In the rows, zero is written as 128.
The same turns and mirrors carry the whole set onto itself and the rows of a family onto each other. Which other rows belong to the same family as each row named below? List them in the order they appear above.
These 40 rows form 5 families of 8 rows each.
q_933: [161 105 132 141 119 133 121  95 141 151 128 125 127  98 117  97 124 151
 120 126 141 143]
q_663: [131  99 122 146 118 146 159 121 114 163 129 140 120 104 146 146 124 112
 119 135 115 144]
q_228: [154  98 147 151  94 118 130 103 142 156 134 107 146  92 127 114 139 137
 119 145 136 141]
q_10: [143  92 121 150  99 153 162 109 158 147 126 117 130  99 140 136 131 110
 125 150 116 143]
q_289: [143 111 125 131  99 130 128  88 140 148 126  98 136 101 133 131 143 129
 109 152 133 141]
q_136: [152  98 125 137 113 141 163 131 134 161 129 106 114 106 119 128 140 142
 112 131 121 130]
q_77: [151 105 121 137 106 133 161 130 136 153 123 118 122 112 116 117 130 151
 122 143 128 129]
q_507: [147  99 117 142 120 160 155 118 138 151 118 114 115 114 125 128 147 141
 119 140 122 153]
q_718: [158  98 135 142 125 140 121  82 127 161 122 152 142 100 147 125 110 125
 113 122 125 133]
q_824: [133 112 123 148 118 117 128  88 117 148 126 102 140  91 148 116 118 139
 115 111 133 131]
q_574: [132 100 121 145 116 146 154 121 114 158 129 147 126 102 133 143 125 122
 116 145 110 121]
q_75: [133  97 121 148 117 132 161 117 128 141 121 138 132  79 166 125 116 113
 121 132 117 136]
q_275: [131 108 121 142 117 112 116 105 121 155 121 117 136  79 146 121 114 135
 116 109 127 133]
q_693: [135  92 118 150 122 155 161 110 112 158 138 135 117 106 140 138 119 116
 121 141 112 137]
q_885: [165 105 137 137 109 125 122  99 143 152 121 121 133 109 126 104 126 148
 124 122 145 146]
q_904: [128 104 131 151 116 118 115  96 128 160 127 116 138  78 146 108 119 140
 123 116 131 130]
q_83: [156  96 137 155 116 148 119  97 113 159 128 157 137  94 149 125 116 126
 118 125 122 142]
q_995: [152 106 121 146 120 145 119  89 136 161 120 118 141 104 113 117 138 155
 109 135 138 144]
q_294: [151 102 120 158 108 137 172 122 145 151 131 110 147  94 134 125 135 123
 121 153 119 141]
q_783: [152  93 125 153 100 145 153 113 158 147 123 114 141 112 131 139 134 106
 121 143 116 148]
q_961: [141  99 126 140 120 144 160 107 110 163 133 136 123 109 144 148 113 119
 120 134 108 128]
q_500: [160 117 121 136 104 135 129  95 133 152 130  96 148 104 125 121 145 133
 118 145 130 132]
q_328: [136 102 117 159 118 133 159 117 142 145 117 134 134  88 145 129 103 112
 120 107 119 146]
q_893: [147 113 126 145  98 136 127  99 136 156 136  92 139  99 132 117 147 132
 126 150 130 136]
q_214: [148 103 116 141 113 139 157 126 144 154 128 109 131 106 106 130 141 139
 113 140 124 126]
q_985: [143  93 121 142 117 143 154 123 138 158 134 108 117 107 108 119 143 143
 114 145 125 131]
q_378: [128  91 133 164 130 131 155 107 140 146 119 125 132  88 151 127 112 121
 119 103 115 148]
q_852: [147  94 126 138 101 147 164 116 155 148 119 123 125 104 136 139 137 109
 115 145 121 150]
q_943: [172 110 136 140 119 137 127 105 146 156 121 123 132  99 120 103 135 147
 111 119 139 142]
q_814: [145 107 141 147 108 119 119  94 121 138 133 131 140  70 148 118 117 128
 123 121 124 128]
q_5: [177  94 132 149 108 139 124 105 139 152 122 125 139  99 128 103 123 157
 120 122 134 139]
q_732: [133 100 133 148 119 135 124  77 116 155 122 144 128 105 133 127 106 141
 120 114 134 138]
q_137: [137 101 129 157 126 137 156 110 134 147 125 138 133  78 138 137 105 117
 124 105 107 140]
q_368: [152  86 126 147 126 146 124  82 122 152 128 150 132  92 148 120 103 128
 118 123 124 136]
q_353: [144 102 132 151 113 148 157 105 159 141 125 119 132  95 129 144 135 110
 116 142 110 157]
q_110: [135  99 136 144 119 112 119  95 118 165 122 118 140  92 150 112 118 139
 119 111 134 136]
q_680: [129 102 126 160 119 137 154 105 143 146 124 139 130  77 148 126 101 116
 130 114 116 142]
q_453: [157  92 128 148 123 143 118  88 118 152 127 143 143  88 150 132 108 128
 121 113 116 134]
q_522: [150 112 131 137  99 124 113 101 132 154 132  97 141 105 129 128 143 128
 122 144 124 141]
q_709: [133  88 120 148 123 156 156 104 121 139 122 134 115 106 137 144 115 130
 125 117 107 131]

Same family as q_137: q_663, q_885, q_500, q_214, q_852, q_110, q_453
Same family as q_10: q_933, q_693, q_904, q_893, q_985, q_368, q_680
Same family as q_289: q_77, q_824, q_574, q_83, q_378, q_5, q_353

The same turns and mirrors carry the whole set onto itself and the rows of a family onto each other. Which other rows belong to the same family as each row named below? List them in the order they appear above.
These 32 rows form 4 families of 8 rows each.
q_542: [122 113 110 103  87 117 149 116 105 135 115]
q_132: [127 123 140  94 120 122 125 115 119 123 116]
q_785: [118 106 113 107  91 116 150 116 104 137 122]
q_528: [131 116  91 104 121 102 113 129 126 110 128]
q_630: [105 114 106 117 106 102 142 121  93 142 135]
q_467: [138 121 118 100 131 113 128 131 116 103 134]
q_700: [118 132  94 117 115  93 108 123 125 121 128]
q_427: [123 113 129 101 103 116 141 101 117 133 108]
q_459: [123 128 136  90 125 122 124 117 113 117 119]
q_109: [121 129  91 120 113  94 109 123 124 123 130]
q_511: [106 133  99 124 116  93 126 122 110 142 133]
q_87: [105 133  99 120 122  94 135 119 104 141 132]
q_539: [142 122 121  99 126 113 127 130 115 104 135]
q_723: [135 115  93 104 124 103 113 131 128 115 126]
q_605: [123 122 141  92 121 121 128 116 116 121 116]
q_940: [129 116 129 100 109 116 137  98 116 135 108]
q_631: [135 119 127  97 127 114 125 130 119 103 132]
q_4: [127 111 129 100 101 120 138 103 117 133 109]
q_924: [106 110 104 110 105 107 144 121  88 136 131]
q_451: [104 112 103 116 107  99 143 122  94 138 135]
q_806: [105 134 100 123 119  90 129 124 109 137 134]
q_535: [126 115 127  97 110 119 136 100 118 131 104]
q_527: [135 121 128  99 129 115 121 130 119 108 133]
q_978: [134 116 100 106 123 105 113 135 127 110 134]
q_197: [119 137  94 117 111  94 107 119 117 125 128]
q_727: [124 125 137  89 124 122 123 121 111 122 117]
q_178: [117 138  91 119 112  94 112 119 119 124 125]
q_676: [115 108 110 107  89 113 150 115 105 134 119]
q_570: [134 115 100 104 123 103 114 132 130 107 130]
q_654: [109 107 103 111 106 103 141 119  88 138 134]
q_568: [110 135 100 121 121  94 135 125 105 143 133]
q_61: [122 111 110 103  90 117 152 111 107 131 116]

Same family as q_4: q_132, q_785, q_630, q_109, q_511, q_527, q_978
Same family as q_924: q_528, q_467, q_459, q_87, q_535, q_178, q_61
Same family as q_539: q_542, q_723, q_940, q_197, q_727, q_654, q_568

The same turns and mirrors carry the whole set onto itself and the rows of a family onto each other. Which other rows belong to the same family as each row named below? List them in the order they appear above.
These 16 rows form 4 families of 4 rows each.
q_135: [116 116 137 125 131 149 136 142 134 106 123 138 129 116 143]
q_581: [113 148 114 139 127 119 129 124 119 149 116 125 143 125 132]
q_215: [112 112 127 121 126 139 121 132 139 108 132 142 113 126 142]
q_908: [143 139 127 137 152 108 128 117 120 117 143 122 127 116 129]
q_815: [128 150 106 140 123 116 127 123 127 144 113 126 139 117 137]
q_911: [119 122 140 126 117 141 135 139 145 108 125 137 121 123 146]
q_469: [135 136 123 140 144  98 129 128 116 125 148 127 121 124 130]
q_736: [131 118 117 108 131 148 103 139 143 140 133 130 123 122 135]
q_813: [139 122 118 105 131 144 113 144 139 141 135 126 115 131 121]
q_733: [139 132 135 141 146  98 131 131 125 129 135 114 132 115 117]
q_121: [138 114 123 110 139 147 117 154 129 144 132 119 119 123 132]
q_788: [134 113 139 110 133 147 114 142 136 145 133 116 126 123 131]
q_969: [119 146 113 133 125 124 139 124 124 142 112 118 148 119 117]
q_548: [136 135 132 131 151 105 139 123 124 117 141 120 131 123 113]
q_579: [117 124 124 121 119 141 134 136 142 105 123 145 114 130 135]
q_900: [120 141 115 147 124 116 138 133 119 136 114 119 147 108 124]

Same family as q_813: q_969, q_548, q_579
Same family as q_736: q_215, q_733, q_900

The same turns and mirrors carry the whole set onto itself and the rows of a family onto each other. Which other rows belong to the same family as each row named below? List them in the order they appear above.
These 28 rows form 7 families of 4 rows each.
q_782: [143 132 100 126 125 127 135 119 121 141 117 149 122 133 143 136 124 126
 141 141 114 135]
q_141: [144 125 105 140 129 119 140 129 145 141 115 140 129 125 143 119 138 119
 132 129 129 120]
q_45: [149 127 148 113 116 129 131 121 112 123 155 125 135 125 117 132 116 134
 132 143 119 141]
q_689: [129 120 132 114 130 128 137 109 113 124 149 119 146 114 118 137 108 125
 141 122 124 145]
q_131: [129 141 126 120 126 114 150 143 123 136 113 120 117 108 127 119 145 140
 127 112 154 125]
q_241: [119 125 134 100 132 130 124 116 129 118 145 132 103 112 115 101 122 125
 131 123 110 127]
q_762: [139 140 122 116 126 108 149 149 121 117 122 131 123 114 128 143 147 122
 127 110 149 118]
q_404: [136 102 116 131 129 138 148 114 135 138 125 131 130 135 141 140 122 145
 113 128 128 122]
q_123: [126 113 139 125 112 126 125 121 114 138 148 116 141 126 109 123 126 138
 138 134 117 135]
q_242: [123 137 141 103 136 140 126 127 124 107 141 146 122 118  99 126 121 139
 128 113 140 118]
q_742: [125 126 132 107 121 125 134 107 130 115 138 126 145 141 122 139 126 116
 135 125 102 142]
q_983: [120 137 152 105 121 123 121 131 119 123 136 130 106 115 109 117 133 155
 125 117 131 130]
q_861: [132 124 118 106 134 126 156 127 130 132 111 115 116 132 144 131 126 143
 107 124 143 111]
q_655: [128 125 124 115 118 135 134 111 102 122 136 134 127 127 126 119 108 111
 127 130 107 148]
q_859: [132 148 109 111 124 116 136 142 112 126 102 136 116 127 137 122 132 109
 120 128 133 113]
q_366: [119 136 125 107 127 139 125 130 113 111 126 158 100 118 113 115 125 119
 120 119 120 122]
q_246: [138 146 131 114 135 116 132 145 123 128 111 126 134 113 127 129 128 125
 120 125 156 103]
q_502: [133 151 128 107 129 119 142 135 135 114 113 133 107 131 131 104 135 123
 113 111 141 120]
q_420: [123 135 142  95 137 144 129 120 136 119 135 137 116 108 109 109 129 125
 128 137 116 115]
q_493: [138 156 141 109 129 120 140 133 138 119 102 136 124 125 138 124 137 122
 107 121 137 123]
q_235: [136 123 112 133 135 123 143 121 145 140 115 141 137 107 142 140 140 117
 137 130 119 128]
q_595: [119  96 135 115 123 131 131 114 120 124 138 118 128 131 127 136 115 134
 105 122 115 121]
q_540: [152 126 110 124 124 121 144 132 128 135 140 133 139 131 125 149 139 133
 152 141 130 122]
q_184: [136 134 152 111 128 128 131 136 118 113 142 144 106  94 114 126 130 136
 119 117 135 129]
q_484: [138 124 113 140 117 121 145 128 131 142 125 132 141 138 126 138 144 146
 143 121 137 134]
q_485: [133 117 126 125 116 114 122 110 129 127 139 127 136 143 134 128 120 119
 133 126 102 143]
q_172: [146 133 118 130 135 115 129 121 134 140 122 141 139 122 141 156 123 143
 143 129 135 132]
q_555: [115 114 131  95 136 129 131 124 128 121 128 125 101 122 125 131 125 148
 109 119 127 105]

Same family as q_141: q_241, q_502, q_485
Same family as q_484: q_131, q_123, q_983
Same family as q_742: q_420, q_493, q_235
Same family as q_762: q_45, q_540, q_184
Same family as q_404: q_861, q_595, q_555

The same turns and mirrors carry the whole set onto itself and the rows of a family onto each other. Which other rows belong to the same family as each row named below? List them in the order they appear above.
These 20 rows form 4 families of 5 rows each.
q_571: [133 114 161 138 135 141 112 125 127 149 120 130 103 142 127 129 142]
q_832: [130 105 158 141 139 152 128 123 137 158 124 140 138 123 142 129 130]
q_699: [133 144 124 135 128 120 134 137 124 116 147 139 146 120 118 135 122]
q_640: [127 107 147 140 126 150 132 135 135 162 120 145 135 131 151 122 138]
q_271: [134 120 151 128 126 135 115 124 126 148 114 132 102 147 138 125 145]
q_376: [132 122 135 136 139 143 137 133 136 142 141 142 158 105 130 134 115]
q_538: [132 118 150 139 123 134 114 136 123 148 117 129 105 147 138 118 149]
q_70: [128 124 139 141 131 140 145 130 135 138 139 151 162 118 139 135 121]
q_345: [130 120 157 131 125 136 119 125 122 139 118 136 103 150 131 123 150]
q_254: [137 137 139 132 132 124 112 135 120 128 136 125 101 136 105 134 135]
q_116: [136 140 129 142 123 116 112 145 117 125 132 124 108 142 119 127 138]
q_720: [126 124 126 143 127 141 141 143 138 148 139 151 157 117 140 133 120]
q_7: [137 141 123 131 134 125 127 140 126 124 149 132 135 114 107 137 118]
q_565: [134 142 135 129 124 117 119 134 115 117 135 129 110 140 113 128 140]
q_36: [131 110 151 135 130 150 132 124 140 160 118 148 134 135 151 129 130]
q_341: [127 108 159 139 129 150 136 123 134 152 121 150 136 136 147 127 138]
q_989: [134 127 131 139 131 138 141 133 141 145 137 149 159 119 141 140 113]
q_210: [132 144 114 143 126 120 129 149 126 125 146 137 140 124 120 136 120]
q_466: [140 148 119 135 129 116 129 139 129 123 145 133 142 122 121 140 118]
q_701: [139 143 132 129 126 114 113 134 119 125 130 123 107 139 119 132 137]

Same family as q_345: q_699, q_70, q_565, q_341
Same family as q_832: q_571, q_376, q_254, q_7
Same family as q_720: q_640, q_538, q_116, q_210

